0: [121 125 147 167 122  86 105 128 170 164 116 130 137 140 156 111 148 152
 128 134 130  79 142 110 133 153 102 100 146  95 175  79 145 123 142 161
 110 155 137 111 143 131 140 144 129]
1: [127 135 153 157 129  96 105 139 171 163 103 146 132 138 152 112 157 132
 146 137 152 111 114 114 131 124 108  96 149  98 172  87 157 144 130 141
 109 163 161 108 130 146 131 139 151]
2: [118 191 169 169 119  98 179 135  97 125 139 158 192  45 178 157 103 131
 114  58  82 102 125 111 106  68 114  60 189 163 153 155 146 140 112  81
 139 135 147  31  94 153 131 160 163]
3: [155 135 115 139 146 114 147 127 147 109 118 105 104 137 122  87 156 113
 146 147 141 150 109 141 166 154 106 125 106  95 148 111 124 134 132 167
 153 123 126 132 118 152 138  93 125]
4: [131  90 118  85 168 176  97 175  82 157  90 139  69 174  70 125  97 156
 131 150 159 165 137 190 171 163 149 149 116 161 109  84 120 215 149  98
 155 164 154 115 175  90 198  92 122]
5: [128 116 120 126 133 121 131 138 139 132 116 134 141 120 143 106 137 103
 158 149 158  81  98 128 146 121 102 111 116 115 147 113 130 127 120 169
 105 130 124 134 123 139 125 137 122]
6: [148 179  70 109 175 113 155 154 106  80 138 108 147 125 150 128 105 101
 143 130 115 167 125 149  94 124 136 171 100 129 144 175 137  72 117 149
 155  78 101 129 119 148  91  86 106]
7: [143 150 131 130 148 127 163 120 144  99 111 105 126 120 131 119 139 112
 134 132 149 159 101 121 173 117  96 127 115  99 151 138 144 126 122 169
 148 103 128 124 122 147 132 102 120]
8: [102 126 160 161 110 103  98 139 175 147  98 158 106 152 125 137 173 142
 151 136 139 140  84 112 102  97 151 169 149 100 151 103 156 124 129  98
  92 160 146 117 105 161 146 133 197]
9: [115  92 144 138 107 112  79 135 142 135 130 138 119 127 142 108 131 121
 134 156 140  90 110 121 128 155 120 126 119  99 144 101 129 114 140 150
 107 121 125 147 164 132 140 154 118]
10: [123 152 202 173 111  95 122 121 192 136  70 148 111 131 120 146 193 152
 160 145 131 157  81 118 135  81 153 176 176  77 182  93 201 130 130  94
 110 173 139  98 137 171 153 133 206]
11: [129 163 116 116 174 155 153 128 104  90 126  93 160 117 147 170  93 104
 122 120 119 142 135 142 126 122 121 168 108 136 133 160 124  98 110 159
 129  57 138 141 136 137 135 116  67]
12: [137 139 143  76 121 104  75 122 151 148  72 145 174 141 114 102 159 116
 170 151 131  79  88 115 153  78  73  97 142 111 133 146 125 115 114 146
  68 154 136 144  84 122  94 131 143]
13: [103 125 124 146 117 106  98 146 180 164 103 157 114 160 137 118 166 135
 142 128 144 137  98 114 102  89 139 132 147 108 155 114 141 137 130 104
  94 156 154 116  84 142 131 137 178]
14: [215 191 131  70  59 107 151  52 101  77 176  49 129 135  94 167 124 208
  90 107 107 146 255 137 175 179 160 175 178 119  80 255 122 102 184 111
 209 149 108 194 189  64  41  76 134]
15: [129  79 124  75 145 187 101 190  73 173  91 138  65 162  68 130  87 161
 135 150 177 158 144 201 155 159 145 135 128 173  97  94 132 207 158  79
 155 171 148 111 187  65 176  96 129]
16: [122 146 165 164 123  85 113 136 175 168 104 148 128 154 145 117 152 152
 130 118 150 111 128 110 125 126 122 109 161  93 181  82 153 148 137 132
 119 170 156 101 134 139 137 143 163]
17: [157 112 127 135 136 149 121 146  80 117 148 187  47 126  75 104 135 160
 113 180 151 198 138 183 147 195 174 132 117 141 109 102 141 200 182 107
 165 189 114 144 166 118 182  79 128]
18: [ 95 121 128 103 118 192 184  95  81 133 139  98 167  63 155 225  93  76
  26  50  51 132 142 118 168 107  75  76  89 196  97 128  57 166  88  88
 154  73 178  98  87 124 177 130  82]
19: [107 157 155 129 118 153 192 109  76 128 149 116 180  43 173 200  80  93
  55  47  54 114 128 109 149  99  80  60 127 191 117 142  81 165 100  85
 155 109 171  68  90 137 156 144 112]
20: [180 124 154 108 105 147 132 126  95 116 144 149  69 125  72 129 113 174
 107 169 139 182 147 179 156 171 159 163 147 138 107 171 139 164 186 105
 174 179 139 145 177  97 139  66 124]
21: [128 130 164 151 122 105 112 135 156 144 105 143 118 126 131 117 156 121
 150 147 155 115  77 127 138 105 113 123 141 102 166  94 165 133 131 125
 111 150 160 118 128 148 136 139 158]
22: [119 141 175 142 132 133 115 137 135 135  96 135  84 152 125 120 156 129
 118 129 164 136  94 120 158 161 121 129 102 107 139  89  96 177 137 138
 105 137 162 144 124 161 164 112 138]
23: [127 139 175 159 117 100 119 132 172 139  93 148 119 122 130 130 174 136
 154 148 143 122  76 118 138  93 121 141 157  90 171  95 183 127 133 116
 115 154 150 106 130 157 135 138 171]
24: [208 165 140  82  69 122 146  86 100  92 169  89 107 130  96 155 119 197
  87 132 122 155 216 148 168 172 165 169 165 123  89 236 133 120 181 106
 196 160 123 177 183  71  65  68 128]
25: [216 180 138  77  60 111 147  67  99  81 174  70 118 134  93 163 116 202
  89 118 113 152 242 143 171 177 164 173 176 123  87 255 126 110 183 109
 201 157 118 190 188  64  48  72 126]
26: [114 147 193 175 115  99 114 122 190 139  75 149 108 135 124 145 185 151
 159 142 133 154  80 110 127  80 152 171 174  85 176  95 198 133 130  98
 108 167 139  99 128 167 155 134 209]
27: [131 102  99 129 133 148 137 139 109 115 147 124 149 114 147 111 113  93
 178 154 141  84 116 132 110 124 133 132 105 128 124 119 127  97 108 170
 102  90 103 145 127 134 103 155 104]
28: [134 148 102 110 156 138 146 135 120  94 129 113 156 117 147 147 101 101
 147 131 127 117 124 144 104 123 125 163 113 135 142 160 116  84 107 161
 123  75 116 136 128 134 112 118  80]
29: [134 141 137  91 123 105  85 130 144 145  90 143 164 141 126  99 154 108
 162 146 142  73  89 112 146  94  82  94 129 115 137 129 121 119 117 155
  77 150 135 144  96 129 106 132 133]
30: [196 146 141  96  85 129 138 104  96 109 163 113  81 126  88 142 114 186
  90 144 132 164 188 162 166 166 159 163 160 135  99 210 135 142 189 104
 188 168 131 159 183  80 101  67 124]
31: [222 192 125  65  58 103 153  48 101  70 183  41 131 133  97 174 119 211
  89 103 105 150 255 130 179 181 163 176 183 123  79 255 117  94 181 109
 210 151 108 198 194  57  34  75 134]

[119 107 134 168 121  86  94 120 168 160 130 125 149 136 160 103 138 145
 129 137 111  75 140  92 131 151 101 108 147  98 161  98 137 105 135 181
 105 144 117 113 142 123 133 154 107] 0 9
[109  98 129 172 126  90  92 113 169 171 134 125 148 133 164  96 138 143
 126 147  96  73 144  86 124 143  96 117 151 101 160  97 143  94 138 184
  97 141  96 113 147 117 131 157 105] 0 9
[121 104  99 134 102 130 129 130 128 118 145 172 106 115 133 101 146  95
 132 151 172 116  91 137  90  97 145 120 112 122 118 121 121 128 125 113
 107 128 113 148 124 144 117 140 130] 5 27
[ 97 124 136 103 125 180 174 105  97 130 139  98 165  73 155 216  92  89
  41  58  63 124 139 118 163 118  78  80  89 186 102 127  64 160 100  95
 150  78 179 110  95 127 176 125  83] 18 19
[106  83 120 137 126 137  98 151 115 135 135 200  74 168 120  80 139 121
 129 162 172 148  96 142  75 147 191 123  97 126 105  83 103 164 132  98
  97 138 133 166  98 161 148 117 137] 22 13
[128  84  97  82 147 196 131 193  70 148 126 119  91 146  64 127  75 142
 163 129 172 133 150 195 125 145 136 135 112 188  71 105 136 154 132  84
 155 127 113 118 181  70 133 128 112] 15 4
[143 133 158  77 122 115  73 134 134 135  72 141 148 124 109 108 158 113
 177 161 169  87  83 140 162 133  88  83 124 116 135 112 119 130 123 146
  80 150 142 151 117 139 102 121 144] 29 12
[148 113 125 119 122 130 143 126 137 108 120 133 125 113 126 110 137 109
 169 149 152  83  98 135 151 134 117 129 119 111 142 131 115 118 122 160
 118 123 121 135 134 142 121 142 125] 5 27
[116 143 166 144 143 146 123 126 131 134 105 127  79 172 125 123 145 127
 108 119 169 163 119 119 169 189 125 121  93 116 127  81  83 200 134 152
 120 123 173 159 130 156 169  98 107] 22 3
[ 90  85 108 179 150 104  94 104 175 175 145 130 161 129 169  82 125 144
 126 156  73  88 140  74  93 108 105 124 150 105 136 109 148  78 124 191
  83 127  64 101 139 110 128 178  94] 0 9
[ 90  81 108 181 160 107  97 106 177 176 142 129 163 134 171  79 126 137
 125 152  72  85 141  71  89 101 111 130 156 109 140 108 147  78 122 190
  85 125  52 103 138 112 125 183  90] 0 9
[111 147 155 145 145 138 132 119 140 147 104 124 102 167 139 145 154 120
  84 105 166 160 115  97 159 144  97  97 104 105 152  95  94 189 130 152
 117 127 182 140 113 149 163 118 119] 22 7
[ 81  78  87 133 100 140  86 139 121 131 163 175 104 144 145  93 126  90
 142 157 166 136  98 129  30 118 181 131  94 149  88 103  98 119 117  87
  79  96 116 169  94 149 105 165 136] 27 9
[ 61  54  48 111 133 166  83 180  97 144 188 173 113 197 130  75  90  93
 150 139 148 148 132 126   0 145 209 104  64 179  58  87  83 111  86  79
  77  77 101 166  61 133  92 178 125] 27 9
[115  98  69 106 219 170 159 162  86  65 177 104 133 145  72  83  73  99
 177 116 114 128 146 146  95 157 182 131  62 163  85 109 113  83  77 158
 158  79  50 121 125 123 128 171  96] 27 28
